Z: 3 groups of rows, each row roughly a mix of its group's hidden directions
Z (103 x 10)
[[ 0.61 -1.39  0.15 -0.62 -1.06 -2.79 -3.27 -0.53  3.87  1.11]
 [-2.18  1.59 -3.15  2.07  3.05  1.66  0.77 -0.97  0.97 -1.67]
 [ 2.61 -2.12  2.84  0.36 -2.69 -3.19 -0.90 -1.01  0.37  0.13]
 [-0.04 -1.39 -1.51 -0.63 -2.06 -1.88 -4.38  2.60  0.53  0.51]
 [-0.23  0.47 -2.09 -1.02 -3.85  0.43 -2.86  2.34 -1.90 -0.95]
 [-1.91  0.46  0.82 -4.34 -0.58 -1.44 -3.35 -0.89 -0.64 -0.84]
 [ 3.32 -0.74  1.29  1.56 -2.42 -3.05 -2.03 -1.89  0.39 -0.48]
 [-0.08  0.54  2.04 -3.46 -2.30 -3.07  1.44 -1.41 -1.47 -1.21]
 [ 0.50  3.08  0.50 -2.12  2.05 -3.67  1.62 -0.46 -1.88 -0.64]
 [ 0.54 -0.44 -0.76  4.50  1.51  3.08  0.15  1.25  1.46  1.43]
 [-2.49  1.19  2.67 -3.52  0.48 -1.23 -3.01 -0.77 -0.56  0.08]
 [-0.56 -0.27 -3.63 -0.55 -1.91 -2.82 -3.08  1.35 -1.24 -0.73]
 [-0.80  1.02 -0.96  0.71  2.41  0.00  3.75 -3.56 -1.44 -1.09]
 [-0.78 -1.69 -2.05  0.42 -0.31 -4.34 -2.81  1.84 -0.76  0.50]
 [ 0.55 -2.32  3.77 -0.64 -1.51 -3.42 -0.63  1.92 -0.49 -0.45]
 [ 0.37  1.94  0.80  4.05  2.73  0.76  2.08  0.37  0.27  2.33]
 [ 0.19 -1.19  2.76 -2.91 -3.17 -1.68 -0.76  0.61 -2.53  1.05]
 [-2.47 -0.39 -1.98  1.14 -0.26 -0.12 -0.23  2.00 -4.55 -1.59]
 [ 2.14  0.37  3.56 -1.24 -0.62  3.40  0.36  0.87  1.86  1.92]
 [-0.38 -0.63  2.51 -2.69 -3.10 -1.64 -1.13  0.65 -3.10  1.07]
 [-1.73  3.01  1.18 -1.98  2.58  0.72 -3.16  0.10 -0.74  1.95]
 [ 1.43 -1.25 -0.31 -0.93 -0.50 -2.48 -3.25  3.27  0.92  2.41]
 [ 0.02 -0.09  0.24 -0.51  0.00  3.97 -4.50  1.46  0.59  0.26]
 [-3.36  0.21 -1.72  1.85  2.72  2.17  2.39 -0.70  1.69 -0.21]
 [-1.34 -1.06 -1.70 -0.52 -3.47  0.50 -3.76  1.88 -1.51 -0.72]
 [-1.96  1.89  2.52 -3.02  1.32 -1.10 -3.23 -0.73 -1.04  0.99]
 [-1.70  0.72  0.68 -0.56  1.32  2.51 -5.01  0.41  0.68  0.99]
 [-1.56  2.38  2.41 -0.10  2.25  2.17 -2.91  0.53 -0.01  2.53]
 [-0.88  1.26  1.47  1.16  1.70  2.78  4.03 -0.98 -1.85 -1.32]
 [ 1.68  0.21  1.18 -0.52  0.43 -1.49  0.15 -2.98  4.71  0.94]
 [ 0.68  1.24 -2.83 -0.16 -0.70 -5.27 -0.56 -0.15  0.19 -0.43]
 [ 1.59 -0.06 -1.37  3.81  1.26 -1.67  3.93 -0.33  0.13  0.09]
 [ 2.73 -0.85 -3.05  1.74 -0.79 -0.87  3.72  0.23 -0.02 -1.75]
 [-1.43 -1.31  1.67 -4.15 -2.19  0.76 -3.01  0.28 -0.28 -0.72]
 [ 0.07 -3.35  0.13  1.57 -1.10 -0.98  1.29 -4.20  1.86 -0.45]
 [ 2.38 -0.73 -1.30  4.39  0.06  0.99  3.18  0.50  0.55  0.26]
 [-0.20 -0.54 -3.16 -0.85 -1.85 -2.83 -3.38  1.98 -1.04  0.13]
 [-1.10  0.94 -2.35  1.00  2.42 -2.21  2.64 -2.90 -1.15 -1.68]
 [ 0.19 -2.00  0.50  0.38  0.68 -3.71 -2.00 -1.35  3.44  1.61]
 [ 2.82  0.34  3.09 -2.08 -2.13 -1.03 -0.71  2.50 -0.69  2.04]
 [-1.88 -0.82  2.22 -1.90  0.46  1.76 -4.65  0.97  0.28  0.43]
 [ 2.00  1.35 -2.04  1.28  3.56  1.32  0.25  1.95  2.51 -1.63]
 [-0.09 -1.46  0.50  3.62 -0.72 -2.50 -0.23 -3.54  1.59 -1.23]
 [-3.04 -1.12 -0.68  0.81 -3.21  1.70 -2.44  0.28 -1.59 -2.34]
 [-1.36  1.80 -3.02  1.55  3.46  1.20  0.69  0.08  1.01 -2.72]
 [-0.63  3.20 -3.54  0.85  1.96  2.96  0.77 -1.20  0.55 -0.22]
 [-2.23  0.83  2.26 -2.54  0.69  1.24 -4.20  0.04 -0.31  1.38]
 [ 1.55 -1.40 -2.19  3.39 -2.18  2.82  1.94  0.05  1.27  0.29]
 [-2.14 -0.94  3.67  0.02 -2.76 -3.02  0.03 -0.84 -1.40  0.68]
 [ 0.14  3.55  0.48 -1.30  1.08 -3.38  2.26 -1.80 -1.76  0.57]
 [-1.05  0.59  1.12 -3.09 -1.29  1.57 -4.71 -0.37 -0.01 -0.39]
 [-0.44 -0.39  2.09 -3.75 -2.08 -3.09  1.43 -1.10 -1.46 -0.94]
 [-2.29  1.64 -3.41  2.09  2.27  1.51  0.52 -2.10  0.59 -1.59]
 [-2.18 -1.42  2.15 -3.87 -1.03 -0.22 -3.19  0.27  0.20 -1.04]
 [ 1.70 -1.38  3.53 -1.32 -2.70 -2.56 -1.22  1.49 -1.00  1.17]
 [-0.39  0.30  0.63  0.69 -0.62  0.84 -0.05  5.04 -3.35 -0.29]
 [ 2.20 -0.46 -1.23 -1.65 -0.29 -3.29 -2.28 -0.72  2.93  2.10]
 [ 0.20 -1.41 -1.81  4.11  1.72  2.71 -1.15  1.17  1.59  1.07]
 [ 2.59  0.49 -3.38  0.43  2.58  2.90  0.04  0.50  2.17 -0.57]
 [ 1.53 -3.94 -0.93  0.57 -2.58  2.70 -1.33  1.50  0.75 -1.12]
 [ 2.58 -1.13 -2.63  3.12 -1.26  0.97  3.22  0.31  0.73 -0.84]
 [ 0.77  0.74  0.31 -0.57 -0.10 -0.39  0.77 -4.71  3.77 -0.35]
 [ 1.54 -1.58  3.47 -0.57  0.81  1.90 -0.99  1.76  2.33  2.80]
 [-0.47  1.16  2.42  0.69  0.54  3.83  3.44 -1.66 -0.58 -1.06]
 [-2.41  2.67  3.12 -1.56  2.01 -1.56 -1.09 -1.06 -0.90  2.03]
 [-1.12  2.46  3.25 -0.86  1.60  2.14 -2.92  0.56 -0.40  2.02]
 [-0.27 -1.96 -1.29 -0.17 -1.26 -3.48 -3.86  1.70  0.57  1.20]
 [-2.32  0.01  1.74 -2.21 -0.01  1.89 -4.60  0.20  0.48  0.76]
 [-4.36 -1.88  1.18  0.32  2.00 -1.22  1.62  1.31 -0.09 -2.24]
 [-0.15 -1.61 -0.28 -0.22 -1.44 -2.67 -3.00 -2.32  3.49  0.58]
 [ 1.87 -0.22 -2.14  4.00 -0.83  2.35  2.66  0.14  0.89  0.81]
 [-0.39 -1.80 -0.01  0.05 -0.80 -0.70 -3.36  4.58 -1.05  1.02]
 [-3.80 -1.03 -1.30  2.09  1.50 -1.56 -1.69  0.32 -1.29 -2.82]
 [ 0.98 -3.12  3.30 -1.06 -1.50 -3.07 -0.82  1.84 -0.46 -0.42]
 [ 1.74  0.47 -1.06  4.33  1.43  2.11  2.38  1.14  0.47  1.45]
 [ 0.43  0.97  2.41  0.72  2.13  1.78  4.17 -2.49  0.31  0.27]
 [-1.43  3.44  1.89 -1.55  2.65 -3.00  0.26 -0.97 -1.15  0.80]
 [ 1.69  3.15 -0.28 -1.20  0.20  1.26 -2.10  3.79 -1.37  1.51]
 [-1.30 -0.12 -1.52  0.10  4.07  0.84  0.98  2.81  1.14 -2.72]
 [-0.45  0.51 -2.04  2.81  2.91  1.74  1.78 -1.06  3.21 -0.49]
 [-1.30 -2.26  2.03 -0.25 -0.65  3.31 -3.50  1.56  1.35  0.12]
 [-2.30  0.78 -2.78  2.17  3.01  1.38  1.37 -1.26  1.53 -1.95]
 [ 1.07 -1.04  1.02 -0.99 -2.35  0.18 -3.65  3.50  1.22  1.41]
 [-0.93  0.95 -1.20  1.10 -0.19  1.88  2.78 -4.36  1.68  1.17]
 [-1.29  0.18 -3.33  1.66  1.67  1.83  1.28 -3.48  1.30 -1.32]
 [ 0.52  1.69 -2.48 -1.54 -3.27  1.24 -1.71  2.33 -2.29 -1.19]
 [-0.80  0.72  2.64  1.07  1.12  3.83  3.26 -1.32 -0.49 -1.07]
 [ 1.91  0.45 -2.56  3.33  0.63 -0.16  4.07  0.15  0.51 -0.29]
 [ 0.10 -0.26 -1.50  0.26  4.00  1.92  1.77  2.36  2.42 -1.49]
 [-1.76  1.40 -1.98  1.06  0.80  0.74  2.35  0.26 -3.78 -2.76]
 [ 4.56  1.72 -1.33 -1.30 -0.17  2.56  0.10  0.28  1.25  1.87]
 [-3.01 -2.18  0.42  0.77  2.88 -0.86  2.15  0.98  1.33 -2.81]
 [ 2.70 -1.67  2.53 -1.51 -3.41 -0.97 -0.61 -0.38 -0.25  2.64]
 [ 1.76 -2.94 -2.91  0.53 -2.17 -0.69  2.11  0.31  0.72 -2.86]
 [ 3.73  0.64 -0.14 -0.20 -3.21  0.11 -1.73 -2.39 -0.34  2.33]
 [-0.56 -2.50  3.45 -0.24 -2.91 -3.17 -0.22 -0.90 -0.82  0.54]
 [ 3.42  0.93  0.63 -1.03  1.93 -2.44  1.15  1.62  1.00  3.21]
 [-1.73 -1.22  1.13 -3.53 -1.44  0.98 -3.92  0.45  0.54 -1.34]
 [-1.29 -1.12 -1.39 -0.35 -3.07  0.48 -3.63  2.74 -1.77 -0.63]
 [-1.87  1.91 -3.74  1.16  1.70  2.55  0.74 -2.42  0.08 -0.73]
 [ 1.90 -2.21 -2.38  0.31 -1.42 -1.75  3.89  0.52 -0.17 -2.02]
 [ 1.07 -0.29 -1.19 -0.69 -1.15 -2.81 -3.09  3.98  0.06  1.05]
 [ 0.99 -2.46 -2.16 -1.60 -3.75  1.16 -1.38 -0.10  0.65 -2.62]]
which group is each row in? (one row of each group first)
[-1.49  1.25 -3.24  1.70  3.49  1.28 -0.36  0.90  0.55 -2.58]  (79)
[-0.27  3.38  1.44 -1.32  2.31 -3.47  1.37 -1.03 -1.70  0.59]  (80)
[-0.47  1.65  0.35  0.81  1.54  0.95  4.27 -3.31 -1.10 -1.22]  (85)

[-2.23 -0.10  0.85 -3.93 -0.24 -1.14 -3.86 -0.65 -0.11 -1.00]  (80)
[ 0.20  0.38 -0.09  2.65  1.87  3.52 -3.53  1.10  1.04  1.00]  (80)
[-4.69 -0.85  1.72  0.29  0.79 -2.17  0.15  1.41 -1.54 -1.85]  (79)
[-0.31  2.39 -1.22  0.20  0.84  0.65  3.49 -3.58 -0.66 -2.23]  (85)
[ 2.81 -0.06 -2.39  0.97 -0.11  1.58  1.00 -3.93  2.32  0.24]  (79)
[ 2.55 -2.02 -1.16  3.29 -1.74  1.31  3.21  0.70  0.57 -0.49]  (80)
[-0.56 -2.23  0.91  0.95  1.93 -3.12 -0.69 -2.49  3.25  1.08]  (85)
[ 3.16 -0.16  2.57  0.17 -2.98 -3.04 -1.80 -0.76 -0.35  0.35]  (79)
[-1.67 -0.27 -0.62  0.79 -0.70  1.91  0.12  2.86 -4.68 -0.87]  (85)
